One turning vector, and how many steps it has turned:
The counts run from 0 to 484.
[ 19  22  -7   1 -25  -7  -1 -23 -20  -6 -28 -14   5  29  19 -24 -16  -7
   1   4 -22  45   1  -8   0  -8 -22  -1  -1  24 -36  -9  14  27   1   4
   3   1  18   6  10 -46  33  20  29 -18 -15 -11  55 -27 -21 -75  -7 -20
  -1  13   2 -13  19 -11   9 -16  13 -44 -12  16   7   7  14  19  51  23
  15 -17  -4 -29 -18  -3 -33 -20 -22  20  -1 -21] : 234
[ 16  36  22   1 -17 -11  19  -5  11 -34 -32  51  -2  24 -14  25  -1  25
 -19 -13   9  40  -3   8 -27  -7  -8  15  -3  -5 -20 -10 -20 -41 -30 -14
  -1  -9   2  12   1  -7   9 -14 -23  15  14  -4  10  37  52 -35 -16  27
   8   8   9  46  -4 -37  -1  13  -3  11  30   9   7  10 -17  26 -12  10
 -19  34 -19  -7 -17  -6  15  -1  28  29   6 -42] : 88
[-15  16  35 -26 -16 -12   5  21  -1  -4  -8   2 -26  -8 -15 -38 -28  25
 -25   7  -9 -22  -4  34  20 -28   2  22 -12  30  18 -31 -17 -19 -11  -5
  10   9  -1  22  -6  -5   3   9  16 -54 -16   0  18  -4 -12 -30  36  -8
  18 -12   5  -4  -5 -27 -43   6  30 -26 -47   6 -18   7  19  11  11 -29
  40  16  -8 -13   3  25   3  24  33  32  -2 -16] : 36
[ 12  -2 -12  33   4 -30 -50   4  -9   7 -38  16  21  30  26  -7 -15 -15
 -37  -3 -12  24   1  -2  -2  -4 -16 -17  17  -1 -35 -25   7  27   8  56
  23 -12   8  17 -10 -12  29 -31  -8  23   6  13  15 -10   7 -14  -5 -18
  19  21 -30 -15  34 -15  -1   9  17  -5  -3 -14  40 -38  39  -2  10   4
 -18  -8   1 -22 -30 -15 -20 -63 -10   6  10 -41] : 75
[-24   3  10  20   0   4 -11 -42 -30 -38 -25  43  -1  20  -6  10   8 -21
   1   5  -4  31  38 -16  17   1 -25   0  19   7 -10 -17  -3  10  -7   9
  35  52 -61  -2 -17 -23  11  -8 -25  -7   0  17  32  21 -15 -48  14 -22
   2 -12  30  16 -25 -32 -13  33  17 -19  10  -2   0  -6   5  -8  -4 -10
  -7 -10  24 -28 -33  -6  -3 -15  12  19   2 -19] : 174
[-18  30  23  -6  -2  13  13 -61 -23   3 -14  28  13  41   8  16 -26  18
 -10 -24  -6  32  12 -19 -19   1   1   3   2 -23 -11 -33   5  -7  -8 -14
  17  17 -27   0  11 -11  16  -6 -28  33 -13 -19  55  39  24 -43 -15  25
   3   4   8   9  -8   1 -14  -4   2  13   6  -3  37  -4  11   5  12   2
  -5   5 -15 -31 -35 -21 -17 -11   8  25  23 -14] : 131
[-11  13 -15  19 -19  23  23 -23 -26 -25 -12  31  15 -27 -20  23  20   1
  -1  -7 -13  37  18  42 -14   0  -7 -12   0  -8  -4 -17  41   9  16 -19
  19  45 -40 -27 -19  11 -19  18   9   9 -67   3   5  29   5 -22 -13  -4
 -34   6  49  29   4  -2 -17  28  18  -7  28 -22  -8  10 -13  23  19 -15
  -9  15  10   2  -9   1 -19 -15   8  -5   3   8] : 197
[ 41  31 -16 -38 -50  -9 -22  12 -30  -2  26  20  -2   5   5   0  -1   8
  24  -8  15  27   4   8  -7  19 -18 -17  -5  25  -6 -32  24   8  10  42
  18  12  33 -38  22   0  35  -3  15  -6 -31   4 -28   8   8  -2 -16 -12
   7 -52  14  19  33  14 -27 -10  31   8 -16  30  -5   4 -10  -1 -12  18
  28  -4 -25 -14  23  28 -17   1 -25  -2  12   4] : 212
[ 40  17   2  -6 -28  -7  32  19   0   6 -35  20 -24  10   7 -13 -45   8
 -26  29  14  -1 -27  17 -10 -31   9 -29  -1  43   3   4   9 -22  15 -11
   4 -14  -5 -11   7  -8 -15   6  22 -16  -2   0 -37 -12 -24 -38   8  33
   9 -29  -2  27  54  17  18 -11  36 -34   5  37 -38  -5  21 -17   4 -15
  29 -20 -24 -17  29  13  11  -2   3  26  -3   4] : 394
[  6 -19 -13   4  -3   4  -5 -27 -19   6 -46  11 -19  30  13  12   0  -9
  -1 -19  25  48  -7   5 -14 -13 -28  -3 -37  -5 -22   6  22  22  -2   2
  14  39 -44 -18 -40 -12   8   5 -30  18 -11 -18  79   2  -7 -50  24  -8
  -8  12  13  15  -5  -3  -6  -9   7 -20  15  -2  34 -17  -8   5   1   5
 -32   8  11 -31 -20 -17 -29  -5  14  16 -15 -15] : 19
[  7  12 -16  21   1  -3  29 -17 -10 -23 -22  46  -2 -22 -23  -5 -22   1
 -34 -28  17  -1   0  40  -2   9   8  -7 -34 -23   0 -15  44 -10  25 -21
   0   7 -32   6  14 -20 -43  -3  12   2 -15  -6 -10   4 -19 -22  -6   3
 -34  20  28  66 -17  -8 -25  19  49  -9  16   8 -27  -5  -5   8   3 -34
 -24  30   5  19 -23   7  -9   0   5  22  20   9] : 466
[ 14   3 -12 -18  -7 -12  27   7  15 -17  -1 -12 -18   5 -19 -29  26  35
 -15   6  14  -2 -18   3  51  -9 -19   2 -22   4  51   5 -59 -13  42   2
   6  13  -2 -17  29 -27  25 -31 -15 -32  -5 -20  12  -1  37 -31  37 -35
 -18 -55   3  11  -2 -20   4  27   1 -20 -15  16 -18  18  -6  21  14 -25
   2  34 -33   3   0 -16   6  -7 -36   9  -7  -3] : 248
[ 33  24 -18  29   2 -16 -18  16   0   1 -20  -5  49  18  13 -26  17 -11
   9 -22   2  -9  13  11  23   3   9 -26   7   5   7 -41  20  43  21 -15
  22   7   2   1  -8 -17   4 -20 -33  24  -5  -6  -9  16 -32 -46 -14 -27
  12  32  11  10 -36 -29 -15  27   8 -31   0 -14   0  11 -10 -22 -13 -32
 -22   5 -11  25  -8 -25   6 -40  19   7   0 -16] : 229
[ -9  -9 -11  26  16 -38 -12  16   1  20 -25 -28  40  19  33 -21  34 -12
 -11 -10  24  -1 -31  24  25  -8  31 -34  31   3  -5 -29 -18   6  37   1
  -8 -19   0 -10 -22 -32  28 -22 -18  -5 -14 -25  22 -27 -16 -19  17 -20
  18  32  16 -17   5   0  -8  36  15 -38 -22  -8  15  -9  41  11  -7 -48
 -15 -12  -3 -19 -12  -3  -5  -6  -9 -30  11  30] : 475
[ 10   5  11  11  10 -16 -36   9   3  -8   1  20  41 -28 -18 -15 -16  -9
 -27  22 -33 -12  -7  37  21  -1  24 -50  32  15  -3 -39   4   1  -1  -4
  32 -21  22  15  21  22  39 -21  26 -26  -2  -9 -55  -2 -17  -5 -40  20
  26 -24   8   3  36  -5  -7  16  28  -7  10  -3 -17 -28  32   1  16 -23
   3  -8  -6 -20  15   3  21 -50  -6  22   4  20] : 453
[ 20  57   7   8 -46   8 -16   6  -4 -18  -5 -16  10  10  -1  -9  10   5
  32 -19 -33  46  12 -10  -9  -1 -31  11  22   9 -37 -34  -8  11 -21  15
  26  15   6   5  15  -9  35  20  -6  18 -14  -5  24  19  37 -78  -3 -37
  26   6  25   3  -7 -31  -9   7  -3 -22   6   8  -3  29 -30  19  20  17
   7  21  -3  -4   9   3 -22 -31  10   6 -15 -48] : 301
[ 13   5 -19   9 -43  10  -3  -7  -3   8 -17  22  -6  11 -17  16  24   2
  22 -13   1  60   2  15 -51  12 -43 -20  -2 -11  19   1  21  -6   0  -3
  36  42 -25 -21 -17  34  11   7 -33  17 -50  -3  32  43  19 -21   7   1
  -4 -10  28  38  -6 -16 -32  13 -17   1  35  16  18   2  -1  24  -4 -17
 -23  25  -2 -22  10   7  -9 -11  26  -2 -18  -5] : 86
[ 20 -31  12  10  -8 -19  28  46  26 -22 -18  12  -1  11 -37  15 -11  28
 -73  19   7  -3 -21  37  28   2  29  -3   9  24  19 -11  -4 -11   3 -21
   0  -7  -9   8  10 -49  -9  16   8  -1 -35  -8 -24   5  18   2   1  24
 -24 -25 -13  17  12   1   5  20  33 -16  -9 -13   4 -29  -6  14  15  -2
   0  11  -5 -10  -5 -30  16   7 -21   5   7  25] : 68
[ -4  32  25   8  -3 -18 -31 -15   1  -1   5  17  37  -9 -12 -11 -30  -5
  24  -8 -49  12   9  -2  -3   8  27 -35  17   1 -12 -72  18  21 -14 -35
  25   2  21  -5  30  -5  33  -8  -4   1   0 -40 -10  25   9 -21 -42  26
   8   5  38  26  -7   3 -28   5  16   5  16   2   8  -1  -2  -1   2  -6
 -13  14 -27   7   2   3  12 -41  21  11  30  10] : 28
[-19 -19   2   5  10 -26  19 -15   2 -35 -35  26   6  35  14  24   2   4
 -50  13  16  35 -27  10   3   8   1  10  19 -15 -44   7 -15 -25  -9   1
   4   0 -11 -10  -6 -54  35 -20 -17   4  18 -27  36 -14  39 -27   3  17
  -6  10  17  11   2  -3  19  18  24   3 -13  13   8 -28  19   8   9 -11
 -31  -1 -12 -26 -50 -16 -15   4 -41 -10  33 -14] : 446
[  7   6  -3   1   9 -24 -17  -7 -14  18 -30  27 -10  16  34   2   3 -16
 -33  13   0  42  -7 -20   1  -5 -17   6  10   2 -61 -27 -14  -8  -1  62
   7  -8  16  -8  25 -29  44 -19   2 -14  12   5   8 -35  35 -24 -25  -7
  26   4 -26   8  28   9  13   2  28  -8 -15  30   2 -37  30  -7  10  -4
  -1   4  -4 -27 -39 -13 -10 -45 -34  -4  24 -29] : 76
[ 16   6  27 -16 -41 -18  -1  31 -16 -13 -11   2  -5 -12  -7 -16 -56  17
  -3 -11   5  24 -26  33 -20  16  -3   4  20  50 -25 -20  43  -9 -30   8
  29 -18  45  10  -8   6  19  28  11 -13 -50   2 -21  17   1 -14 -15  27
  26  -4   7   9  47   3 -26 -13  30  -3 -14   4  17 -22  -4  18  25  30
  34 -15 -29 -30   4  18 -11  17  -1  -8   0  -5] : 481
[ 17  -7   8  20   0   5  28  -1 -30  34 -45  -8  17   1  22  -8   5  -1
  -8   8  47   1  -6  -5  -1 -35 -13 -31  12  14   0  22 -16  25  20   0
  12  -1 -35  -7 -39 -13  -7 -17 -23 -14   7   0  29 -20 -37 -41  43  -4
  22  -2  -7   8  14  13   0   5  12 -49  -5  13 -23  -1   8   0  -8 -35
  -1 -25 -13 -12  -5   9  -1 -12  28  27 -19   8] : 261
[  1  40  31 -12 -25 -14 -12  21 -26 -13  -4  -9  -3  18  11  -6  26  24
  -4   7  -8  31  -6  -2  -6 -13 -23  19  34  -6 -13 -48 -64 -10  -6  24
   5   3   7 -19  22 -21  39  -1  10   5 -22   2  24 -18  59 -38   0 -23
  -5  -2   1   1  22   0  -6  20   7 -15 -31  19  -6  11  -8  23  23 -10
  25  22 -35 -10   1  19 -13 -20 -19  -1   1 -24] : 33
[ 30  46   3  14  -7 -19   5  24  18  17 -23  -5  40 -41 -23 -12   5  -6
  25 -18 -15  -3 -18  44  15   9  17 -42  23   2  20 -37  20  18  26 -32
  12 -26  27 -15  16  19  15   1 -11 -17 -19 -34 -31  17 -17 -10 -27  -9
  13   7  38  23  -2 -14 -30  26  16  -7  17  16 -17  15  10  12   7 -58
 -11  14 -29  42 -16   4  11 -35   3 -19   4  24] : 296
[ 33 -26  -6  31   0 -35 -40  36  26 -11   5   7  13   8 -30 -24  31   1
 -19   2 -33  -6  23  35  10   1   9 -24  30  38  -1 -25  -8  11 -18  -9
  24  -4   8  30 -25  -3  13 -35  -9   8   2   3 -24  21 -13 -30 -17  -1
  27  15   3  -1 -23 -49 -25  29  29 -20   2 -13  25 -10   6  -1  14   1
  -9  13  24   5   0 -35  16 -37  30  28   2 -23] : 385
[ 25  11  12   6 -46  -5 -25  34 -35 -14  -8  16 -11  20  -3 -12 -28   6
  -6 -25  10  21  20  -3   6  -1 -26  15   6  38  -6 -24  45  28 -31  33
  36  23  20   6  10 -17  17  19 -10   3 -31   1  -8  24   1 -39   0 -14
  14  -2 -10  11 -12 -24 -25  -1  43 -20 -21  -4  15 -10 -30  -1   8  31
   7   4  -1 -30   4 -19  -5 -13   7  14 -12 -25] : 413
[  7  27  32  -2 -18 -15  -3  15 -12  10   6  21   5   8  16   3   2  22
 -33  15  -9   3  -4  18 -30 -20   3  -7  54  59  -7 -41 -39 -15 -12  26
   2 -15 -17  15 -23  28  29 -21  -9   9  -2  41 -17  26  14 -12  -3  43
  41 -26  -6  13  60  -6 -17  -7  16  -3   2  22  14   2  -7   0   1 -15
  25   7 -14  -8  17  29   1  -9  37  45  20 -22] : 215
[ 29  -4  -4  29 -13 -14  21   0   4 -35   1  47  27  24   7  23  13  13
 -45 -15  36  28 -13  33  -4  48   5   6  31  -4  -4  19  18   3  30   4
  16  17  -9  -4  -8 -11  12 -21   1  53 -33  11 -31  23  23 -16   0  -2
 -12 -17  -4  36  22  -7   5  17  25  -2   3   2  23 -16   3  -2  17  -2
  -6   5  -6 -21  -5 -16 -19  -1 -51 -34  35 -13] : 312
[ 28  16  10  30 -25  -5 -52  33 -16 -39  -4  17 -19 -12  -5 -14  -4  -2
  -9  11 -39  31  17 -14   6  -5 -28   0  37  15 -34 -35   1  18 -32  33
  27  18   7 -14  12  -6  40   7  16  -1 -18  27 -27   0  29 -14 -24  -9
  18 -14  -7  17  -2 -23 -10  25  13   2   8   4 -10 -19  -6   4  24  16
   4  12  -7 -29 -27 -12   5 -50  -5  29  -8 -32] : 143
[ -6 -24  39   1  -3 -24  39   9  10   5 -40  -9  -4  15   3   5 -27  24
 -50  17   4  -1 -46  -5  19 -17  12  -8  19  12   6   0 -33 -25  -3 -20
 -10 -26   5  -4 -12 -14  38  -5 -21 -16 -39 -27  18  -4  49 -20  20  33
 -16 -20 -18 -14  29  -9  -5   7  -5  -7  -8 -19   9 -19  22  31  25  -3
   3   0 -31 -45 -26 -27   3 -10 -29  -2   5   6] : 135
[-16 -32  -5  -6  20 -53 -16   7  11   4 -32   7   4   8  -3 -35 -37 -17
 -11  -8  -5  -4 -16  38  31 -20  15 -20  -9  13  -8 -46   6   1  16   2
  16  -7   8  18   2 -38  30  -3  10 -27   1 -31  26  -6 -32 -18 -24   1
  17  15  12  -3  13 -11 -15  14  55 -34 -33  -3   0 -26  56 -15   4 -17
  -6 -22   5 -11 -30 -15   7   5  -8  -7  23  22] : 207
[-38  -4  36  -3   8   0  13 -25   4   9 -38  14   7 -11   8  -9 -59   6
 -29  -2   1  22 -28  37   4   4   2  24 -22   3  10  12  26   1   1 -14
  11   8 -26  18 -17  22  24  14 -26 -38 -34 -27  39  28  -3 -14  33  17
  -5  11   3  16  -4 -15 -29  13  -3  -1  -3 -24  44 -12  39  28  16 -20
 -24  16  10 -36 -44   7   4  -3  10 -22  13   5] : 377
[ 24   4  -8  22 -21   7  27  -1  11  -6 -20  50  28   5  -3  -2 -39  13
   0   8  10  25 -24  33  12  12  -6 -42  -7  -3  22  48  21  10  30  -4
  33   4  19 -21  39  17  32  -3  -8   7 -14 -21 -52  13   1   6  10  -1
   3 -45  -2  30  24 -11  19  -7   3  -5  36   2   3 -12  30  -3   7 -16
 -25   2 -31 -18  -4  -9  -4 -28 -53  -8  -1   5] : 424
[ 10  10  29  -2  -6 -39 -34  30   6   0   2  -4  27  21  -8 -34  17  11
  25 -20  -9  -6   7  16  32   9   3 -15  36   9  40 -37 -16  11   4 -12
  31   5  -2   9   3   6  22 -11 -25   9 -20 -28  16  32  -8 -23  19 -11
  29  -4  29  -8 -46 -21 -37  25   5 -23 -18 -11  24  12  13   8  -4 -21
 -20  20   1  -7  20 -18  26 -16  26   5   2   0] : 273
[ 26  49  11  -5 -36  -8   1  25  -3   3  15  -1   9   3 -10   8  29  15
   9 -25   0  16  -7   0 -33  -4 -18 -28  36  33  -7 -50 -25   4 -18   2
  -7  -6  12 -29 -16   0  12  11  -8  21 -34  -5  -2  11  22 -35 -26  -5
  15   3  38  28  28  10 -16   5  13  -8   3  29  -2  25 -43  27  10  -3
  35  15 -37  19  31  21 -15   4  22  24   4  -7] : 57
[ -7   4  14   9  -4 -14 -26  -8   7   9  13  10  24  18  -7  -8  41   4
 -15  30 -29  -7   8 -16   7  -1   6 -35  38  13  28 -29 -63   3  17 -11
  22  27 -27   7  15  10  48 -37 -25   9 -10 -16  15  27  26 -38   3  13
  11 -55  14 -21  16 -28 -13  27  -6  -8  21 -19  22   1  14  12   0 -26
  -8  12  -9 -10  -1 -13   8 -28  -8  23 -22 -18] : 3
[ 13  -3  19  30 -26  -5  16   6 -30 -13  -2  10  -9  46  34   1  29  16
 -31  18  33   5   7  -6  -2  -2 -14  25  53  36 -29  22 -26   5   4  18
  17   4 -15  15 -47 -19  27 -24  -7  13   9  25  -3 -10 -22 -52  33 -16
  27 -14  -9 -13   5 -41  16  23  39 -36  -7  16  -9  13 -10  -1  22 -16
  21 -27   8 -13   1   5 -17 -13  -2  12  -1 -37] : 416
